In the data rows, zero lies at 4.5, halfway between 4 and 5.
Here is a table of points, one per row:
[5 4 2 7 4 3 5 4 5 6 5 4 9 6 4 2 7 3 2 7 7 4 4 5 2 4 4 4 2 4 2 4]
[2 4 7 5 5 3 6 5 5 6 1 4 4 4 4 7 6 4 7 2 8 3 3 6 5 4 5 4 7 6 5 5]
[5 5 5 4 4 4 6 3 7 4 7 4 7 4 6 7 4 6 4 3 3 7 3 3 8 6 6 5 5 3 3 4]
[4 6 2 2 9 3 4 6 2 5 5 6 3 5 4 2 4 3 5 5 4 4 7 4 6 1 4 5 5 7 1 0]
[4 5 9 4 3 3 4 2 6 4 5 5 7 4 3 2 4 3 5 3 4 4 2 7 4 4 7 5 7 3 4 3]
[7 6 7 6 3 6 6 5 3 6 3 5 5 6 8 4 2 3 8 4 4 6 3 6 5 4 2 5 1 1 6 3]
[5 8 6 6 5 6 4 3 1 5 6 5 6 2 5 7 8 5 6 4 5 4 2 4 5 7 6 7 4 7 4 2]
[5 3 4 6 6 5 4 6 7 4 7 3 5 5 3 4 3 5 7 3 5 6 4 3 2 3 4 3 4 5 3 2]
[7 5 6 3 2 4 1 5 7 3 6 4 3 5 2 5 7 3 4 4 4 3 5 4 5 7 4 5 5 4 8 4]
[7 4 2 4 2 7 6 5 5 5 3 6 3 6 8 5 5 3 7 2 4 5 6 5 5 6 4 3 2 7 5 6]
[3 7 5 4 6 4 7 3 5 4 6 4 5 4 5 7 5 5 3 2 4 5 4 6 5 6 6 2 6 6 4 4]
[3 3 2 6 6 7 1 2 4 4 6 2 4 5 4 4 3 5 7 5 2 3 5 4 3 4 5 4 5 4 4 6]
[6 3 4 1 4 3 5 4 5 4 7 6 7 4 3 4 3 2 5 5 6 4 4 7 6 6 3 4 4 4 4 3]
[4 5 5 5 3 5 6 6 4 4 2 6 3 6 4 6 5 5 6 3 5 7 7 8 6 3 6 7 5 3 3 5]
[4 9 6 5 6 5 3 6 4 5 4 3 6 3 4 9 4 4 3 5 6 4 9 5 5 5 5 4 7 5 4 4]
[4 3 8 4 3 3 5 5 5 5 6 3 0 5 7 4 2 2 4 9 5 3 4 3 5 4 7 3 4 2 2 5]
[5 6 5 7 3 5 7 4 4 2 0 5 7 5 1 1 5 7 3 3 6 3 5 2 3 4 4 5 6 5 3 4]
[5 3 6 3 3 4 6 5 2 3 4 7 4 7 7 4 4 5 6 6 7 3 5 2 3 5 9 4 5 1 4 5]
[4 6 2 3 2 6 7 2 7 5 3 4 5 1 4 6 5 3 4 4 5 6 2 2 3 4 2 3 2 5 3 5]
[4 4 5 8 4 5 7 4 4 2 4 4 2 4 5 3 5 0 5 4 5 5 4 3 6 3 3 3 4 5 4 4]
[7 6 3 3 3 1 2 3 2 6 3 4 5 5 2 4 2 5 3 4 4 7 5 3 7 4 5 1 4 7 5 6]
[2 5 5 4 3 6 6 5 4 3 5 4 6 5 6 1 4 5 5 6 6 6 4 4 3 4 3 4 2 7 6 2]
[3 6 3 3 2 5 5 5 2 5 6 3 2 2 4 4 7 6 0 3 2 6 2 3 6 5 2 5 6 2 3 5]
[3 3 5 6 5 7 3 4 7 5 4 2 4 2 4 3 7 2 5 5 7 6 8 4 4 2 6 5 5 5 2 4]
[5 5 5 6 0 3 5 2 3 3 4 4 7 4 2 7 2 2 4 2 6 2 3 5 4 3 5 6 3 4 9 3]
[3 5 0 4 2 6 4 4 4 4 4 3 3 6 4 4 4 5 9 6 5 7 1 7 5 6 5 5 6 2 1 5]
[4 5 3 2 7 2 3 4 9 5 6 6 5 0 4 5 2 6 4 5 8 5 5 3 3 4 5 6 6 2 6 5]
[4 3 5 5 8 7 1 2 2 5 2 4 4 5 5 6 2 1 4 4 5 3 6 4 5 3 5 2 3 6 2 5]
[8 4 3 4 4 5 6 5 6 5 2 5 6 5 4 4 5 2 3 9 2 5 4 5 7 4 4 9 4 4 3 3]
[4 4 7 2 4 5 1 8 5 5 2 4 3 5 6 5 4 6 5 4 6 3 1 6 2 7 3 5 4 6 4 4]
[4 4 5 3 6 2 5 4 3 1 4 2 4 3 6 3 4 2 6 6 7 5 6 2 3 6 6 7 6 2 4 6]
[6 5 4 4 3 5 5 7 8 6 1 4 5 3 1 3 5 6 3 4 5 3 4 3 7 4 5 5 4 4 4 7]
[1 4 3 4 2 4 6 2 5 5 7 4 3 8 6 3 5 3 6 3 6 2 8 4 4 8 6 6 4 4 6 5]
[2 3 3 4 4 2 5 0 4 8 4 7 5 3 5 7 6 6 5 7 4 2 4 1 4 4 2 1 7 2 5 4]
[3 0 5 7 4 6 5 5 4 6 5 6 6 3 7 4 5 5 4 2 3 5 7 3 5 1 6 4 4 5 2 8]
[9 3 4 4 1 3 4 4 5 6 4 6 3 4 4 6 6 5 2 6 4 4 6 4 4 3 8 3 4 5 4 3]
[4 5 5 4 6 3 1 6 4 7 3 5 4 5 4 4 5 5 6 7 9 8 4 4 8 6 2 3 2 4 5 4]
[2 6 5 4 7 5 2 1 6 4 5 6 4 6 6 3 6 3 0 5 1 4 6 3 5 6 5 4 4 4 5 3]
[4 2 7 3 7 4 4 3 3 6 6 4 1 4 4 1 3 5 5 3 5 4 2 3 4 5 6 1 4 6 4 6]
[6 8 4 6 2 4 2 4 7 4 5 2 5 5 2 1 2 4 3 3 4 1 5 6 7 4 5 5 5 6 4 4]
[3 4 6 3 5 6 5 5 8 1 3 7 6 6 6 2 6 5 8 6 4 6 4 5 6 6 7 3 4 8 3 4]
[6 8 6 3 4 7 5 5 6 9 5 4 3 3 6 5 4 4 2 5 2 4 5 3 0 6 7 6 5 5 5 2]
[7 1 7 3 5 5 5 4 4 5 3 4 3 6 6 7 3 4 5 4 4 7 4 2 5 3 4 7 6 6 4 3]
[8 5 5 5 3 6 5 5 3 6 4 8 4 4 2 4 6 3 7 2 3 2 4 6 4 4 4 2 5 4 2 5]
[5 5 4 2 5 1 6 5 5 4 3 3 2 6 7 3 5 5 5 2 6 3 3 7 2 3 4 6 4 5 2 7]
[4 5 6 6 3 1 5 4 4 4 3 4 5 3 3 5 2 4 4 7 3 0 7 4 5 6 4 6 5 6 1 7]
[4 3 3 4 5 3 4 7 3 4 4 6 5 6 6 2 5 6 3 3 7 6 5 3 6 5 4 7 2 6 4 2]
[4 3 5 4 4 5 5 1 7 6 2 7 3 5 2 5 3 5 1 3 6 7 5 1 2 6 2 6 6 5 4 3]
[3 4 6 8 5 0 5 7 2 8 8 4 3 2 4 2 5 4 7 4 1 7 5 3 4 2 6 5 4 6 5 3]
[5 6 4 5 2 2 1 4 3 5 4 4 7 4 2 5 7 3 6 5 3 7 5 3 2 7 5 7 2 5 6 6]
[4 4 7 0 3 5 1 4 2 5 4 3 6 5 6 4 5 9 9 5 2 6 7 4 6 5 4 5 4 5 4 5]
[3 5 3 7 5 5 3 5 3 2 3 9 5 3 5 7 1 4 4 4 0 5 5 3 3 7 3 7 5 5 2 6]
[4 0 4 4 5 3 3 7 6 3 5 0 5 4 4 8 6 4 4 3 4 6 3 4 4 5 4 3 4 2 2 3]
[6 6 4 4 3 3 3 7 5 4 4 7 6 2 5 2 6 4 5 5 4 4 5 4 3 4 4 1 7 4 7 6]
[3 5 4 7 3 1 3 6 6 4 5 5 4 8 6 6 4 5 3 2 6 7 5 4 5 4 4 5 3 8 8 7]
[1 6 6 5 5 7 6 3 3 7 5 3 4 2 2 5 0 7 3 5 5 6 7 5 6 7 2 5 4 2 5 3]
[3 3 4 6 6 7 6 7 4 7 5 3 4 4 5 4 4 3 2 7 4 4 2 2 5 2 5 6 2 7 8 5]
[8 4 2 3 3 4 4 5 2 2 5 4 7 6 5 1 3 5 1 2 4 5 4 5 4 6 5 2 7 3 5 1]
[2 6 4 3 4 6 5 4 3 8 1 2 6 7 5 3 7 5 4 3 3 7 4 6 3 4 5 5 7 4 5 6]
[7 8 6 7 9 4 5 6 8 4 3 5 4 4 5 4 6 6 4 3 3 4 7 3 4 6 1 5 6 1 5 5]
[3 2 4 4 4 5 7 6 5 5 4 2 3 7 4 5 5 9 6 6 6 2 5 4 9 8 6 4 2 6 4 3]
[4 6 3 4 7 4 7 4 4 5 6 6 7 2 7 5 5 4 4 1 4 2 6 3 7 6 3 3 2 3 6 3]
[3 3 5 7 6 5 4 7 3 2 4 2 3 4 4 6 3 3 4 4 3 4 3 3 6 4 4 4 5 3 5 5]
[4 5 6 4 6 3 7 4 4 1 3 5 7 4 1 4 3 3 5 7 2 6 3 4 6 5 5 2 5 4 9 7]
[2 6 7 1 4 6 5 7 4 5 3 8 4 6 6 3 6 4 5 4 5 6 5 5 4 3 3 4 3 2 7 6]
[5 5 6 4 6 3 8 3 6 4 7 5 6 2 5 6 3 8 6 6 2 5 4 5 3 3 3 6 3 6 3 7]
[3 4 2 2 5 7 3 5 4 1 6 4 2 2 5 4 5 3 6 3 5 0 2 4 5 4 5 8 5 7 5 7]
[7 2 4 6 5 4 6 4 3 3 3 2 6 5 2 6 5 5 3 6 2 4 5 5 0 7 4 3 2 5 6 5]
[3 5 2 5 3 1 5 3 4 5 5 4 3 7 7 6 3 5 5 6 6 5 6 7 4 3 2 4 6 4 6 5]
[5 7 2 8 8 4 5 2 5 5 5 6 2 4 4 6 5 5 5 5 5 6 2 5 2 8 7 4 4 4 3 4]
[4 4 7 4 7 5 3 4 3 3 5 2 4 7 4 5 8 5 4 4 4 2 4 3 6 2 2 2 2 1 3 4]
[6 3 3 6 3 3 6 7 5 6 6 7 4 4 1 3 2 5 6 2 4 5 6 5 4 7 5 4 7 4 6 3]
[4 3 7 7 4 4 1 4 7 5 3 5 6 7 9 3 1 6 3 4 3 4 2 7 6 4 4 6 5 4 5 2]
[5 7 5 5 3 7 5 5 6 2 7 4 4 2 6 7 6 6 2 8 4 7 6 5 6 6 5 0 7 6 5 4]
[7 3 3 5 7 7 5 0 4 3 4 4 2 5 5 4 6 3 6 5 6 6 5 2 8 2 4 7 8 6 8 4]
[4 9 5 2 6 7 4 8 6 6 8 5 4 9 2 7 3 3 7 5 4 2 4 2 4 2 2 5 5 5 4 6]
[7 1 6 3 7 4 5 4 4 8 6 4 7 3 4 6 6 3 4 6 4 2 4 8 4 5 1 7 9 8 5 5]
[6 3 5 4 3 4 5 3 5 1 4 3 0 3 6 2 5 7 5 4 4 5 9 9 1 2 1 4 2 5 6 2]
[5 8 5 5 4 4 3 2 4 5 6 4 7 4 7 7 6 7 3 4 5 5 4 6 5 2 6 5 3 4 3 5]
[5 5 5 4 6 7 5 8 2 2 9 5 5 7 6 6 3 2 3 6 8 6 4 4 2 3 3 4 7 5 3 5]
[5 2 6 3 6 5 3 6 2 4 5 8 3 3 0 5 7 4 2 5 6 4 4 8 6 6 6 7 2 2 6 5]
[1 5 3 7 4 6 3 6 6 5 3 7 3 5 4 4 6 6 5 7 5 5 4 8 4 3 7 3 5 4 8 4]
[9 9 5 6 8 7 5 3 4 6 6 2 5 6 6 5 4 7 3 5 6 5 4 7 4 5 7 4 4 4 6 9]
[2 4 4 5 5 6 5 5 6 4 9 5 5 9 1 7 6 7 5 5 4 4 6 2 4 1 5 6 5 4 3 3]
[6 1 6 7 4 6 3 3 5 6 9 7 5 5 3 1 5 3 3 4 5 5 4 7 6 8 1 5 6 4 4 8]
[3 2 2 6 4 5 6 7 6 6 1 2 7 3 8 4 5 4 5 6 5 3 4 8 5 5 4 4 6 4 7 5]
[5 5 3 6 3 6 3 4 3 3 5 8 4 2 5 6 4 9 4 6 6 1 3 4 4 3 3 4 6 5 5 4]
[8 3 1 5 8 7 3 6 4 6 7 3 5 3 6 4 4 4 7 4 5 4 5 2 5 3 7 5 4 2 8 5]
[4 3 3 1 6 6 5 4 4 4 5 7 6 4 0 6 2 4 3 5 3 5 5 9 3 3 8 3 2 5 6 4]
[3 5 1 4 7 2 6 5 5 4 2 4 2 7 6 6 7 4 4 5 2 3 3 8 6 5 6 5 5 5 5 3]
Along one direction, these points spread out more than along any other. Take the direction at right angles to it along which they spread out most. Then take the direction at right angles to both along which they spread out most. Go by this last direction. For each point below, how far along it does it lie, from 0 to 99? 50 is the average, and the first point above lies past it. One standard deviation of the points above along it is 16.
[5 5 5 4 4 4 6 3 7 4 7 4 7 4 6 7 4 6 4 3 3 7 3 3 8 6 6 5 5 3 3 4] 30
[5 8 6 6 5 6 4 3 1 5 6 5 6 2 5 7 8 5 6 4 5 4 2 4 5 7 6 7 4 7 4 2] 28
[4 4 5 8 4 5 7 4 4 2 4 4 2 4 5 3 5 0 5 4 5 5 4 3 6 3 3 3 4 5 4 4] 70
[6 8 6 3 4 7 5 5 6 9 5 4 3 3 6 5 4 4 2 5 2 4 5 3 0 6 7 6 5 5 5 2] 31
[5 7 5 5 3 7 5 5 6 2 7 4 4 2 6 7 6 6 2 8 4 7 6 5 6 6 5 0 7 6 5 4] 19
[2 6 7 1 4 6 5 7 4 5 3 8 4 6 6 3 6 4 5 4 5 6 5 5 4 3 3 4 3 2 7 6] 33
[6 3 5 4 3 4 5 3 5 1 4 3 0 3 6 2 5 7 5 4 4 5 9 9 1 2 1 4 2 5 6 2] 52
[7 4 2 4 2 7 6 5 5 5 3 6 3 6 8 5 5 3 7 2 4 5 6 5 5 6 4 3 2 7 5 6] 39
[3 5 4 7 3 1 3 6 6 4 5 5 4 8 6 6 4 5 3 2 6 7 5 4 5 4 4 5 3 8 8 7] 35
[1 4 3 4 2 4 6 2 5 5 7 4 3 8 6 3 5 3 6 3 6 2 8 4 4 8 6 6 4 4 6 5] 48
[5 4 2 7 4 3 5 4 5 6 5 4 9 6 4 2 7 3 2 7 7 4 4 5 2 4 4 4 2 4 2 4] 61
[4 4 7 4 7 5 3 4 3 3 5 2 4 7 4 5 8 5 4 4 4 2 4 3 6 2 2 2 2 1 3 4] 54
[4 3 3 4 5 3 4 7 3 4 4 6 5 6 6 2 5 6 3 3 7 6 5 3 6 5 4 7 2 6 4 2] 56
[4 3 5 4 4 5 5 1 7 6 2 7 3 5 2 5 3 5 1 3 6 7 5 1 2 6 2 6 6 5 4 3] 60
[4 9 6 5 6 5 3 6 4 5 4 3 6 3 4 9 4 4 3 5 6 4 9 5 5 5 5 4 7 5 4 4] 23
